128 stands for zero in the data rows.
Each row is a mix of 3 hidden patterns, all the same size, taken from one set. Each row also carries a little noise. Patterns are numbered 0, 1, 2 and so on, in the order they first appear below.
Each row in order, then the numbers of its patterns, largest weight first:
[ 95 101 156 134 127 128 133 112  96 118 111 103 136 119 127 169 144 152
 156  90 138 131 116 110 151 149 128 143 138 120 181 152 138 178 142 157
 168 127 143  91 131 150 133 111 146  85 105 124 125 145 148 121 150  75
 134 140 123 127 122  93 126 122 127  83] 0 1 2
[119 180 157 120 117 107 116 139 133  89 121 129 156 140 113 145 109 143
 142 132 115 141 101 109 153 136 149 144 148 134 166 148 123 153 132 150
 123 100 167 122 127 138  95 132 123 122  90 106 118 156 182 154 154  96
 132 159 113 129  69 110 122 143 125 129] 1 3 4
[ 94 138 175 115 168 163 103 112  97 154 151  99 133 177 123 144 138 156
 168  85 124 118 103 125 107 162 116 137 149 134 104  67 131 111 160 118
 129 122 124 131 178 143 142 141 103 124 123 132  74 151 148 109 121 107
 172 174  98 131  89 107 140 117 123 116] 2 5 6
[ 64  97 190 166 135 121 150 114 124 153 157 119 137 124 103 165 153 127
 147 132 135 154 155 119 102 118 116 129 150 132 132 167 124 172 109 133
 143 125 131  89 114 157 166  73 152 121 116 104 113 195 134 161  91 156
 176  98 123 129 149  89 136  99 152 117] 7 8 2
[ 99 144 162 113 132 122 136 122 108 181 124 109 150 177 127 192 131 130
 157  94 122 141 127 116 120 141 132 158 142 114 175 138  96 125 138 139
 113  89 116 138 138 141 158 171 130 118 106 143 121 159 165 137 139  98
 182 161 102 143 100 114 130 142 127 110] 2 1 4
[104 134 162 148 145  78 110 139 180 103 139 101 179 144 157 115 101 143
 120 165 171 130 131 144 121 137 125 147 178 112 139 151 175 163 151 144
 160 122 185 101 130 162 115 129 142 130 114 117 110 141 166 197 169 108
 166 156 126 125 122 145 140 143 142 146] 3 8 4
[106 148 191 131 121  89 141 139 124 132  93 134 107  81 106 152 136 134
 147 129 124 137 115  91 155 128 150 132  95 154 187 155  73 152 108 120
 125  93 132 117 137 140 148 109 156 136 116 121 135 146 174 140 135 117
 157 132 121 144  85  85 158 107 135  99] 1 7 4
[ 90 145 177 145 116  88 135 140 183  98 156 110 179 166 144 127 148 123
 142 107 150 144 141 126 138 127 145 130 175 128 141 153 133 165 176 135
 137 125 129 124 119 144 141 125 156 137 109 136 125 158 185 178 169 104
 181 144 105 133 131 120 109 120 163 154] 4 8 3
[139 149 121 126 129 128 168 127 105 112 102  99 141 127 132 162 119 147
 125 123 137 125 103  97 149 150 109 129 122 116 153 133 139 146 139 153
 120 145 127 143 121 162 118  98 147  81 144 135 117 145 151 157 124 118
 132 114  84 108  97 130 118 124 129 148] 9 1 0
[111 176 186 141 149 112 129 118 106  90 120 109 149 132 132 169 176 153
 191 142 142 147 123 124 137 119 149 105 111 123 165 135 174 162 148 137
 181 148 111 111 155 138 128  95 127 138 145  87 124 132 167 109 139  98
 116 178  90 111 113  97 148 144 103  88] 6 0 1
[ 90  93 158  96 145 147 101  93 122  88 120 147 111 159 117 116 144 115
 146 145 146 148 143 101 136 108 126 115 112 136 146  90 115 141 118 106
 116 135 135  99 137 152 162 114 138 132 146 129 110 146 132 165 123 128
 168 115 130 169 133 103 116 131 150 142] 7 5 4
[ 85  75 150  93 142 101 103  96 130 101 128 120 108 125 124 122 133 135
 133 140 155 146 151 101 123 130 125 151 114 115 144 116 110 123 119 103
 122 157 129 123 155 116 155  84 127 104 137 145 150 167 125 140 116 149
 196 101 143 177 121  99 140 117 152 115] 7 4 5
[ 95 141 164 154 154 147 119 120  93  92 109 118 163 160  98 176 169 171
 198 112 108 128 119 120 119 131 115 132 127 124 110 106 155 143 151 108
 152 120 130 101 131 127 142  98 101  91 131 123 104 172 153 129 146  78
 137 170  92 109 136  90 152 127 113 106] 6 2 0
[107 194 188 191 151  98 135 109 170 107 123 130 134 152  98 162 174 174
 159 124 146 155  95 127 130 116 123 103 140 143 130 134 148 134 149 129
 159 107 139  87 138 127 153 101 139 157 123  92  92 161 158 128 166 130
 133 161  91  96 105 114 135 140  74 136] 6 1 8
[104 111 161 104 122 102 110 108 139  75 111  85 167 141 172 128 155 152
 147 149 183 105 162 125 149 134 150 166 119 121 157 146 146 154 133 154
 185 168 146 130 131 156 104 115 146  94 114 128  92 158 171 181 172  88
 155 159 135  88 131 123 155 127 181 123] 0 3 4
[118 146 175 144 124  66 131 149 167 105 151 141 163 167 138 154 106 117
 110 156 171 143 124 151 142 136 102 118 205 116 136 169 177 178 135 135
 191 125 147  91 134 186 130 121 167 102 136 100 114 164 170 191 137 157
 147 111 125 108 124 126 118 133 114 154] 8 3 9
[123 165 161 105 165 110 105 143 146 119 104 101 144 163 120 139 105 182
 161 169 168 130 137 149 169 160 128 136 138 112 176 139 140 123 130 153
 145 166 182  86 157 157  96 136 152 124  82 120  87 124 156 197 195 110
 105 146 142 113  48 106 112 182 113 118] 3 1 5
[ 94 117 176 164 141 107 151 135 135 120 122 138 156 136 107 136 143 122
 151 136 144 166 134 125 128 135 121 102 146 143 126 176 142 156 119 125
 138 102 175  93 115 154 155 101 173 137 111 115 123 166 149 157 138 140
 150 125 121  93 130  97 144 122 111  88] 8 7 1
[ 82 123 166 166 147 119 154 123 124 117 135 107 181 126 113 172 130 144
 162 132 150 150 161 121 144 125 150 101 154 136 171 195 150 180 108 155
 187 117 161  77 137 172 129  92 154 108 115 118 127 162 194 179 139 116
 148 141 118  84 153  82 148 119 106 110] 8 0 1
[ 72  83 156 103 156 140  91 121  63 156 142 118 134 130 106 156 147 137
 152 102 120 123 121 108 104 148 110 158 125 139 138  98 120 147 121  88
 130 149 141 107 175 139 154 121 112 113  91 157  80 172 122 121 110  96
 212 142 143 149  99 107 116 107 159  81] 2 7 5
[ 93 127 157 135 144 119 141 113 114 113 134 105 138 160 129 177 161 169
 170 121 128 137 120 101 121 136 132 118 125 129 111 126 159 162 126 112
 158 120 118 126 151 163 149 121  99 109 141 102  83 149 144 110 116 123
 147 149 103 121 113 114 143 136 147 112] 6 2 0
[102 108 158 109 161 127 106 116 128 127 130 101 138 144 152 163 129 146
 153 132 159 104 165 120 144 138 140 168 125 123 146 130 142 144 138 133
 168 156 140  97 137 157 114 152 129  77 109 108  77 127 155 169 152  81
 114 172 134  96 117 143 131 138 173 100] 0 3 2
[116 154 139 116 134 103 137 123 129 133  96 125 157 131 151 123 127 116
 128  93 122 143 114  88 120 140 126 146 132 134 129 136 104 131 147 144
 143 129 115 137 104 137 121 136 132  79 139 130 119 125 129 114 119 143
 135 144 110 169  99 141 122 120 122 155] 10 9 4
[123 147 160 155 114  99 132 101 114 120 113 144 132 111 115 157  95 121
 135 121 119 136 115 103 153 133 160 141 145 138 141 173 103 137 140 110
 160 117 171 129 112 134 131 114 163 135 125 127 120 137 143 142 126 127
 118  99 126 127  91  84 123 144  98  84] 1 10 7
[120 146 162 142 139 111 120 105 139  78 121  94 148 139 137 136 159 167
 159 140 179 134 135 119 129 121 137 126 123 128 118 122 185 136 146 143
 179 164 135 122 132 132 126 131 104 102 133 103 112 141 133 155 136 106
 115 166 107  92 137 119 137 144 130 115] 0 6 3
[ 95  98 160 134 141 116 117 108 127 134 119 107 134 101 122 152 154 122
 151 125 152 154 157 126 138 108 133 136 123 125 143 136 148 159 116 143
 157 146 152  99 144 137 138  84 159 103 134 117 112 171 113 135 112 127
 150 101 140 137 156 111 137 119 139 103] 7 0 8
[109 120 172 143 146 105 139 119 164 135 118 141 129 127 102 148 116 139
 134 106 130 147 134 131 160 142 131 132 146 141 159 164 114 160 127 132
 155 123 143  77 116 171 151  93 156 116 125 117 133 177 140 127 115 131
 158 112 112 152 146  99 130 112 114  98] 8 7 1
[124 167 176 138 136 113 132 106 121  74 131 106 136 140 101 187 139 183
 174 137 140 166 110 102 153 137 154 134  91 140 171 140 125 170 151 148
 160 113 159 104 135 137 129  81 137 113 110 123 110 155 182 112 159  83
 118 160  92 101 106 111 144 127  98  80] 1 0 6
[112 128 142 141 132 153 119  92  95 115  93 128 126 117 113 138 145 149
 143 125 118 146 119  96 142 162  89 130  80 132 132 119 153 152 133 137
 134 150 131 102 120 148 179  87 116  96 158 129 127 166 124 118 110 151
 150 131 125 162 110 107 138 113 128 116] 7 6 9
[ 92 186 178 159 136  95 100 142 105 142 144 139 195 143 159 126  89 113
 114  98 138 107 122 110 105 168 119 164 195 124 113 145 134 134 139 121
 160 173 179 123 105 159 110 165 146 101 105  95  89 108 135 173 131 115
 120 136  96 125  71 123 125 143 115 124] 10 3 2
[ 77 134 165 121 154  74 133 116 148 131 152  95 161 146 150 165 154 112
 151  71 119 136 128  75  95 132 162 166 155 126 136 106 126 145 177 125
 150  95 123 153 114 168 123 183 132 104  94 132  96 127 154 157 125 116
 207 165  88 142  94 125 137 116 155 131] 4 2 10
[131 158 177 140 125 124 130 115 108 121  94 112 138  99  92 165 136 171
 132 116 130 148  92 102 170 123 111 134 107 158 142 128 112 123 129 126
 129 107 157  94 133 147 144 114 149 135 137 146 133 137 148 125 140 124
 143 133 147 125 102  97 116 119 114 108] 1 7 6
[ 84 122 175 110 132 134 106  88 106 141 132  94 128 118 150 133 134 127
 155 140 138 101 131 141 133 161 109 149 144 109 135 123 164 156 131 100
 140 132 142 122 113 169 131 144 115 110  93 105 125 166 145 155 120 125
 149 134 157 108  97 128 131 123 138  99] 2 3 7
[131 113 146 133 137 134 130 111 130 114 127 103 121 107 152 151 113 121
 159 117 136 141 118 102 149 143 154 133 123 138 147 171 137 144 132 153
 172 160 156 112 120 119 106 107 142  69 119 125 110 122 138 148 127  97
 137 150 110  97  92  98 137 122  98 103] 0 10 1
[ 71 136 174  89 137 131 138 141  77 155 113 106 136 143  80 199 128 156
 175  85 125 127 121 108 126 150 111 164 126 132 148 131 113 140 148 105
 115 122 148 123 125 172 163 130 140 134 111 134 108 171 158 125 129 109
 175 152 121 140  60 118 115 131 131  80] 2 1 7
[109 165 169 162 166  98 122 142 134 136 134 116 165 151 135 169 158 149
 144 127 121 148 127 123 124 109 144 108 159 118  93 137 144 145 180 107
 167  83 127  97 124 171 140  98 128 138 123 106  99 176 153 148 130 163
 149 138 100 105 130 129 126 146  94 130] 8 6 2
[114 148 173 113 142 121 150 112 126 115 105 117 126  95 130 156 135 143
 147 129 141 148 118 116 157 133 160 149 117 149 173 157 106 160  94 124
 145 138 166 115 139 145 141 100 150 113 118 120 170 175 148 144 114 132
 122 116 150 124 124  92 125 113 136  93] 1 7 0
[129 100 160  97 126 137 123  80  97  85 111  98 126 131 172 153 161 168
 148 141 135 133 135  83 134 160 140 136  94 127 135 128 162 155 124 151
 181 144 118 128 131 129 114 101 136 106 162 104  97 143 113 144 103 106
 107 133  85 114 136 130 125 102 137 114] 0 9 6
[ 96 203 185 183 142 106 130 140 131  84 111 119 143 148 130 159 150 140
 158 127 146 158  95 121 135 120 113 128 168 120 114 132 113 146 147 122
 136 111 140 102 143 159 139 115 139 122 158 104 111 150 153 128 130 130
 133 164  94 104 113 121 110 144  82 116] 6 1 8
[ 84 190 177 148 143  80 126 122 155 116 120 112 151 142 103 165 137 165
 164 108 136 161  75 107 159 110 152 137 131 135 173 120  89 131 152 130
 110  92 118 149 135 141 138 124 169 164 112 122 138 143 194 131 161 120
 169 159  99 135  77 112 115 138  98 126] 1 4 6
[108 116 137 141 129  93 127 113 141  89 130 108 166 120 156 145 126 123
 155 119 148 126 117  92 104 125 142 154 137 126 157 160 149 174 147 152
 184 141 151 114 107 136 106 122 137  93 120 125 119 134 123 155 117  92
 145 135 117  92 136 111 150 117 119 119] 0 4 10
[ 89 176 181 121 146 119 139 121 117 158 122 102 159 150 111 183 117 160
 165 101 131 127 109 105 146 147 148 116 139 137 174 128  88 136 134 151
 111  73 140 134 113 139 132 153 142 124  83 127 116 169 180 126 139  89
 172 153  97 131  70 107 112 120  89 117] 1 2 4
[ 94  89 144 103 148 143 105 112 139  83 135 106 121 155 137 110 179 149
 167 139 160 179 100  77 109 104 157 129 116 147 134 111 107 136 139 135
 119 137 136 126 156 143 151 103 115 125 131 132 105 123 134 155 121  90
 184 142 122 137 108  85 136 120 142 154] 5 4 7
[108 137 152 112 134  89 124 115 184  80 124  76 161 122 172 153 149 158
 157 140 195 132 130 119 118 126 143 185 124 120 144 126 143 167 163 157
 179 128 129 114 135 114 105 121 130 101 119 138 105 138 180 170 157  88
 179 134  99 126 142 118 135 108 167 132] 4 0 3
[112 117 148 145 122  77 132 143 139 113 141 120 141 140 124 134 131 125
 118 142 139 154 125 110 136 112 103 128 136 124 118 148 138 148 112 131
 133 114 150 102 134 149 144 103 157  85 137 113 141 148 109 163  95 164
 145  92 116 144 129 111 142 101 135 129] 8 7 9
[ 91 131 152 184 146 127 139 177 134 129 130 126 186 136 121 178 120 130
 145 140 156 159 130 124 159 113 131  97 153 128 175 175 136 177 165 133
 167 119 165 115 138 208 126  93 170 145 117  86 110 159 190 144 141 107
 144 119 103  95 126  68 122 133  88 109] 8 1 0
[107 164 148 177 158 112 102  99 124  83 125 117 142 152 150 132 147 144
 159  90 134 138 109 112  97 134 116 135 136 129 105 134 170 135 144 120
 161 115 156 107 132 119 118 117 123 106 128  91  69 136 118 108 130 118
  98 160  83 123  88  94 146 150 109 127] 6 10 0
[113 118 135 120 157 158 137 132 113 119 124  92 145 144 113 141 127 144
 170 137 143 138 130 122 156 124 148 127 119 155 151 136 133 142 104 161
 184 150 153 114 158 142 119  96 140 122 123 138  91 116 142 120 133  91
 121 151 127 106 100  92 114 120 116 125] 0 5 1
[134 133 130 124 102 112  95 121 149 119  99 137 134 132 138 112 109 146
 124 155 125 125 114 124 141 147  85 173 132 117 159 108 155 139 134 137
 150 139 155 111 120 170 104 116 135  77 119 107 137 177 123 169 142 144
 130 130 152 142 109 141 129 121 171 133] 3 9 7
[116 109 138 114 144 140  85 140 122 140 153 104 126 161 127 140 132 144
 156 118 128 141 153 138 126 144 129 159 158 119 126  87 146 121 148 112
 130 159 128 126 156 144 118 136 114 129  89 141  93 154 143 133 140 102
 137 139 134  97  97 121 104 131 144 146] 5 2 3
[106 134 158  99 134 117 174 136  99 149 123 111 160 163 151 144 127 127
 136  94 108 114 104  65 119 154 113 155 115 113 164 106 129 163 143 168
 134  93  94 169 121 149 147 149 139  64 152 133 107 168 162 165 120 120
 162 132  83 174  94 153 126  72 148 152] 9 2 4
[113 151 175 147 143  97 101  95 130  55 113 101 139 143 158 144 159 179
 179 147 159 121 131 154 160 127  97 144 155 116 136 117 210 146 155 125
 155 145 138  95 152 141 107 108 115 123 139  86  91 135 165 145 139  95
 100 190 118  88 109 119 159 159 139 105] 6 0 3
[133 102 163 108 160 151 116 141 124 134 133  98 132 167 127 130 165 135
 185 112 125 135 133 101 147 120 127 149 125 146 131 109 124 143 119 118
 138 144 120 142 153 147 125 125 110 107 119 135  75 134 139 136 127  90
 149 162 135 118  91  91 143 121 131 133] 5 2 0
[109  71 155  91 149 133 117 112 140 102 142  85 132 181 176 111 155 137
 160 129 155 165 133  93 122 131 177 136 128 124 162  98 111 152 148 166
 146 132 126 146 188 120 114 126 111 130 119 116  87 129 162 152 159  91
 174 172 128 128 120  87 110 133 118 134] 5 4 0
[139 153 150 117 125 141 128 152 116 115  90 147  95 165  91 144 125 140
 135 124 113 168 100  81 152 163 136 141 104 154 187 120  87 140 155 171
  99 144 143 111 153 157 129 135 161 128 151 115 135 158 167 154 163 121
 122 158 111 126  69 116 105 127  90 121] 1 9 5
[ 78 153 168 161 139 106 104  91 143  92 116 122 147 157 116 150 173 137
 179 129 140 156 102  88  96 122 150 118 127 123 110  95 134 128 165 123
 139 113 111 113 139 114 133 104 123 141 138  99 117 166 148 120 126 129
 178 151  87 157 122 118 165 111 115 131] 6 4 7
[ 88 137 170 135 152  79 125 117 197  87 143  59 197 151 161 147 181 137
 151 150 153 181 128  92 101  82 173 125 148 129 149 160 127 186 172 148
 176  84 107 118 138 132 118 119 169 106 119 139 126 160 199 163 135 131
 201 141  86 113 163  89 151 114 118 154] 4 8 0
[118 142 164 129 142 121 107  93  69 121 116 100 128 112 107 177 152 149
 157 124 133 148 138 100 168 147 151 177  97 146 199 144 134 169  86 130
 159 148 154  69 113 146 142  73 155  71 113 116 130 164 153 150 146 105
 129 127 136  94 143  80 136 111 147  86] 0 1 7
[110 106 162 106 177 159 132 106  85 143 136  99 141 157 167 179 151 121
 152 127 102 100 120  89 144 162 127 139 141 107 145  94 154 145 127 125
 135 122 116 121 135 155 128 137 115  69 128 123 101 158 141 141 113 102
 147 148 104 128 111 136 110  96 146 107] 2 9 0
[126 148 134 136 138 138 162 122 104 125  95 114 147 163 124 178  99 169
 136 148 137 149  95  81 159 153 100 132 100 126 179 142 141 145 116 177
 150 131 149 128 116 159 119 118 155  87 158 132 130 145 158 152 132 105
  94 129 100 114  93 148 116  95  74 111] 9 1 0
[104 107 150 100 139 128 128  96 103 123 113 105 155 147 164 157 141 158
 124  95 127 133 119  68 119 168 148 155 114 121 151  88 140 144 153 156
 141 112 108 159 132 158 140 140 145  74 148 142 115 165 145 168 137 124
 153 144  93 167 122 138 113  90 159 159] 9 4 2
[ 41 134 191 127 139 118 105 106  88 142 145 129 126 128 115 188 168 144
 171  98 125  95 136 106  94 150 113 148 121 150  86 126 136 135 135  87
 139 115 117 110 141 171 176 115  89 109 109 108 106 182 132 107 105 117
 191 147 132 141 121 119 152  95 169 109] 2 7 6
[ 99 158 172 177 158 100 119 131 150 111 152 150 168 153 134 152 128 129
 140 114 134 162 123 125 125 124 126 111 158 124 109 165 143 133 176 127
 173 140 139 110 121 137 140 120 160 131 145 110 104 145 138 115 130 146
 147 136  94 109 131 100 132 128  82 151] 8 6 10
[129 109 148 141 135  91  95 116 126  92 107 102 177 138 159 123 144 142
 134 133 170 120 132 126 135 147 155 173 147 119 141 188 176 155 145 138
 217 157 179  82 126 150  75 123 138  45 102 100  82 127 138 180 135  81
 107 151 104 109 124 117 132 146 159 119] 0 3 10
[108 195 203 145 134 124 102 105 112 116 114 117 149 128 111 168 151 180
 187 127 135 160  98 121 130 110 107 115  91 146 142 140 130 114 139 106
 131 112 148 106 131 125 159  91 144 143 126 109 121 178 136  97 126 134
 139 157 137 131 100  82 135 131  81  89] 6 1 7
[111 135 139 113 128 105 119 138 125 151 155 101 159 160 132 152 156 145
 142 115 161 103 137 117 112 126 133 142 147 109 145 102 125 142 166 112
 128 116 122 148 116 164 131 131 129 108  98 132 100 129 149 135 133  98
 186 151 109 138 117 117 130 122 147 138] 2 4 3
[118 176 191 150 149 132 133  93 129 113 112 111 140 125 111 150 132 171
 188 119 130 152 106 117 150 133 107 120 101 118 137 116 130 137 152 127
 132 118 143 112 157 125 146  84 150 162 126 110 118 162 159 103 130 133
 137 138  86 128  85 111 147 121  92 114] 6 1 7
[139 121 147  91 123 137  82 137 142 105  98 116 159 157 147 133 113 164
 140 135 143 107 121 128 147 165 115 146 116 147 130 103 138 110 151 148
 163 156 149 109 162 141 102 144 116  98 122 117 108 127 124 191 146 127
 130 120 122 122  94 109 110 115 123 165] 3 5 9
[ 84 113 167 137 136  81 140 114 146 100 136 130 145 121 117 128 130 125
 155 124 143 136 113 113 112  99 135  98 128 128 173 138 124 151 148 131
 139 117 132 125 105 136 156 120 153 133 141 110 134 162 153 161 107 148
 196 139 115 134 136 116 142 107 136 140] 4 7 8
[139 176 154 134 148 103 150 118 103 158  77 147 180 133 127 174  69 145
 131  90 100 141  93  79 160 202 123 161 139 156 170 180  93 158 128 150
 145 139 173 109 118 157 115 122 193 110 132 101 115 129 142 141 128 152
 121 129  92 114  34  87  83 125  58 130] 1 10 9
[162 161 153 118 113 120 110 135 134 129  96 129 158 122 109 143 101 163
 122 165 153 131 115 129 159 173 116 150 138 133 144 141 128 143 126 152
 152 128 184 110 150 148 114 139 129 108 114 107 119 144 140 154 164 112
  99 133 115 122  59 126 102 141 113 148] 3 1 9
[ 87 167 173 109 150  84 130 138 139 135 163 116 144 153 170 138 126 116
 138  52 126 116 126  74  82 158 141 169 162 126 121 128 106 152 170 135
 157 104 157 141  98 132 128 161 147  93 112 104  93 130 145 136 105 107
 171 130 113 131  73  97  92  90 109 150] 10 2 4
[124 188 139 124 147 115 119 119 110 141 122 112 157 126 151 132 112 109
 137  66 115 113 129  94 114 183 150 146 172 131 152 161  93 150 154  96
 148 142 179 129 133 127 126 161 165 117 129 100  85 120 138 142 123 129
 137 128 112 130  71  83 112 127  77 120] 10 1 2
[137 155 145 150 137  88 168 133 129 124  99 138 179 151 170 149 118 115
 100  83 104 136 108  74 134 166 102 138 154 133 138 148 139 172 162 172
 153 129 150 103 121 173 117 131 200  84 169 105  84 127 120 168 122 163
 106  97  73 147 105 119 127  85  95 175] 9 8 10
[104 108 149 107 153 134 135  99  83 143 101  86 145 148 122 203 150 130
 167 127 120 150 136  95 161 150 141 159 115 139 203 152 147 168 131 138
 175 149 154 137 117 146 118 114 146  66  93 100 104 149 171 121 139  73
 125 145 114  84 107  84 126 112 123  92] 0 1 2
[150 146 138 127 128 128 154 127 108 117  78 107 141 135 130 185 140 133
 135 140 125 145 110  88 159 131 131 134  92 143 201 153 120 143 125 162
 147 120 165  99 123 150 108 131 162 104 130 135 158 140 164 122 145 114
 119 146 112 117  96  93 141 114 112  88] 1 0 9
[144 132 155 115 145 143 137 128 128 147  86 128 139 141 111 154  85 156
 132 133 122 129 112  81 152 166 125 127 109 149 192 114 100 126 139 159
 111 139 143 150 159 169 135 140 145 105 129 121 116 130 153 139 174 104
 115 145 120 116  63 115 107 117  95 145] 1 9 5
[119 188 136 154 142 135  98 104 118 104 106 124 147 143 113 168  91 155
 147 139 143 149 100 134 142 141 123 132 143 157 150 153 132 138 130 131
 143 121 163  99 152 147 125 127 127 148  99 112 130 150 195 154 152 105
 121 169 109 119  62 119 126 156  67 118] 1 3 6
[131  87 160 120 162 155  89 132 149  98 140 101 122 170 111 101 132 138
 151 129 147 142 142 137 156 137 121 125 139 128 134 115 132 110 130 130
 173 201 138 103 188 140 141 120 114 105 107 141 111 136 134 157 139  83
 143 156 132 109 116 119 104 144 123 130] 5 3 0
[138 159 151 137 134 128 152 141 141 132  98 141 159 154 110 151  96 152
 110 129 116 139 101 111 150 183 114 123 134 121 152 149 148 154 121 158
 152 110 135 125 132 171 151 133 148  94 140 121 142 139 133 156 152 152
 124 107 115 150 109 122 106 101  83 144] 9 1 8
[103 131 148 115 134 105 143 129 143 123 112  93 150 185 169 156 155 136
 137 106 137 151 111  92 128 144 124 148 129 110 146 143 150 133 143 152
 124 111  89 156 124 165 112 130 126  95 138 134 117 139 151 151  98 116
 186 140 102 154 110 137 117  89 143 141] 4 9 2
[121 134 141 132 143 126 144 103  90 100  93 114 137 142 151 177 137 157
 154 142 162 165 114  85 172 155 137 134 118 128 197 134 123 146 115 168
 139 134 138  97 133 134 125 114 170  66 125 137 123 143 185 128 153 114
 110 153 120 104  88 119 146 114 102  97] 1 0 9
[109 113 153 117 129 126 121 121 158  70 109  81 140 147 156 122 174 146
 154 135 153 151 120  97 142 107 171 147 122 137 152 105 144 128 133 143
 158 118 109 119 151 131 115 117 139 101 114 139  77 118 186 127 130  87
 171 153 105 114 126 122 130 127 130 147] 4 0 5
[ 76  79 174  99 159 145  97  67  74 126 126 106 137 106 118 154 152 133
 184 124 167 132 160  76 145 148 136 151 119 126 158 136 160 190 104 125
 157 140 159  90 118 143 122 100 142  40 102 120  94 181 129 126 109 103
 140 120 125 101 149  91 154 107 164  81] 0 7 2
[105 120 159 160 122  98  74 114 145 115 123 112 129 114 117 141 124 126
 122 143 152 156 152 148 123 145 119 157 143 121 133 160 135 151 126 111
 151 150 167  77 131 148 142 105 156 116 111 106 138 180 127 169 103 146
 156 107 154 128 137 130 136 106 152 113] 7 3 8
[ 75 167 179 127 155 107 135  84 127  92 155  99 141 170 141 149 195 143
 184 110 144 136 109  99  85 121 134 126 134 144  93  84 144 139 147 116
 138  84  95 143 151 134 135 122 122 139 139 121  95 174 185 114 134 113
 162 166  82 144 129 116 156 143 120 122] 6 4 2
[116 175 154 136 139 111 137  88 133  89  92 112 145 181 155 125 174 169
 134 127 123 128 109  73 118 148 105 159 127 108 136  86 176 129 160 160
 140  94 123 156 151 129 114 158 112  87 188 132 119 135 139 144 138 133
 117 149  57 161 109 132 110 107 132 151] 9 6 4
[ 85 154 162 112 144  99  94 143 158 141 156 110 142 149 140 142 124 158
 156 121 152 114 146 128 120 123 117 165 162 109 117 111 122 139 157 100
 134 103 132 135 137 156 137 151 110 121  97 112 125 153 167 174 169  83
 168 161 123 119 123 117 143 133 165 132] 3 2 4
[128 151 139 124 129 112 126 116 130 132  97 119 142 168 162 140 145 134
 113 140 109 134 126 116 123 145 123 134 130 117 138 110 143 147 133 138
 137 137 124 146  94 147 117 138 143 106 135 116 145 151 117 158 136 124
 139 156  93 154 105 138 123 110 144 134] 9 4 3
[ 95 130 160 158 141 115 137 108 118 114 105 123 153 124 117 147 149 120
 139 123 142 180 137 118 133 116 126 102 144 144 127 155 151 127 128 108
 146 108 133  93 137 139 143 105 140 134 148 104 113 166 117 143 123 145
 140 111 120 126 143 104 114 115 124 110] 8 7 6
[ 91 134 150 103 139 114 149 121 169  92 109  92 138 180 142 128 140 155
 128 138 136 140  87  74 134 110 125 166 129 131 173  98 104 155 153 177
 134 110  97 147 138 124 128 136 140 100 151 134 105 121 176 148 134 120
 179 166  93 140 123 129 106  89 148 190] 4 9 5
[123 113 148 107 124 110 165 119 141  88  83  99 154 128 171 140 138 152
 152 139 165 128 110  55 150 132 134 152 108 122 143 125 137 167 150 166
 141  96 123 157 135 127 111 110 128  74 156 155 116 124 151 145 148 119
 171 131  50 158 124 124 124  96 154 149] 4 9 0
[ 86 157 156 110 150 136 161 125 132 145 129 103 154 160 130 140 132 131
 155 108 124 115 117 120 108 127 138 145 146 125 160 121  91 147 146 114
 134 104 130 160 125 135 128 116 141 136 102 131 137 149 203 139 126 109
 175 152 109 137 111 124 150 131 130 134] 4 1 2
[110 125 164 108 139 117 135 111 131 108 121  98 149 114 134 196 160 140
 175 136 167 154 144  76 152 137 182 122 100 136 188 162 125 161 131 133
 182 125 128 106 142 139 129 110 158  94 106 108  80 134 191 147 138  71
 152 159 109 119 119  96 152 105 124  86] 0 1 4
[107 130 149  97 132 114 129  85 151  79 123  98 143 142 173 132 143 121
 142 126 122 127 142  57 119 134 154 163 115 119 194 105 125 149 116 183
 163 107 112 127 123 137 115 157 163  55 144 147 116 136 169 158 135  92
 163 139  81 158 126 121 127 107 162 154] 4 9 0
[106  90 169 136 129 112 100 100  86 121 112 113 146  91 123 140 133 130
 137 128 174 136 129  96 136 143 141 137 126 128 131 182 149 170 110 103
 148 148 151  94 114 141 133 101 165  84 107 125  97 135  91 117  98 124
 136  96 139 138 131 110 152 115 132 101] 7 0 10
[ 80 140 165 130 152  85 134 145 142 125 146 105 164 164 150 168 162 115
 142 118 151 141 137  99  98 117 170 132 156 127 142 141 112 152 166 132
 131  82 106 160 120 129 137 122 150 148 124 135  99 157 157 162 132 117
 202 141 120 117 144 106 131 103 143 159] 4 8 2
[ 98 155 157 125 142 111 103 151 119 135 148 121 144 157 146 148 127 165
 167 128 148 112 131 139 132 159 125 163 156 114 118 122 152 140 158 122
 146 151 155  98 135 172 144 154 115 112  98  93  81 158 167 184 149 110
 129 161 138  94 103 148 126 136 150 129] 3 2 6
[134  91 140 116 166 133 120 143 110 114 135 106 132 163 118 135 126 133
 141 117 126 163 134 114 120 124 143 117 121 137 131 122 120 109 121 119
 144 166 160 113 191 142 161 115 129 139 137 137  87 145 127 145 119 131
 176 114 135 151 115  90 100 138 125 131] 5 7 8
[100 124 173 124 154 165 123 154 104 164 166  92 138 188 122 172 139 137
 173  77 132 107 142 120 123 161 138 124 148 119 131 110 124 123 157 113
 122 120 116 128 171 158 152 152 133 141  95 136  91 134 178 117 140  95
 153 180 128 124  62  84 115 125 105 126] 2 5 1
[113 146 157 117 104 119 162 124 129  99  96 109 148 150 144 158 125 142
 121 134 113 133  91  91 161 157 146 147 109 115 187 124 112 140 135 144
 117 102 124 174 129 152 127 137 158  65 162 144 137 163 168 160 132 131
 128 140  98 183 109 133 131  86 127 157] 9 4 1
[ 84 101 161 151 145 107 147 100 118 119 124 109 127 135 100 146 140 127
 115 137 172 160 157 119 144 108 133 139 124 125 120 138 149 150 109 118
 158 132 166  78 144 147 136 100 162  81 144 112 137 169 107 127 106 155
 157  87 116 133 172  99 167  95 133 100] 7 8 0
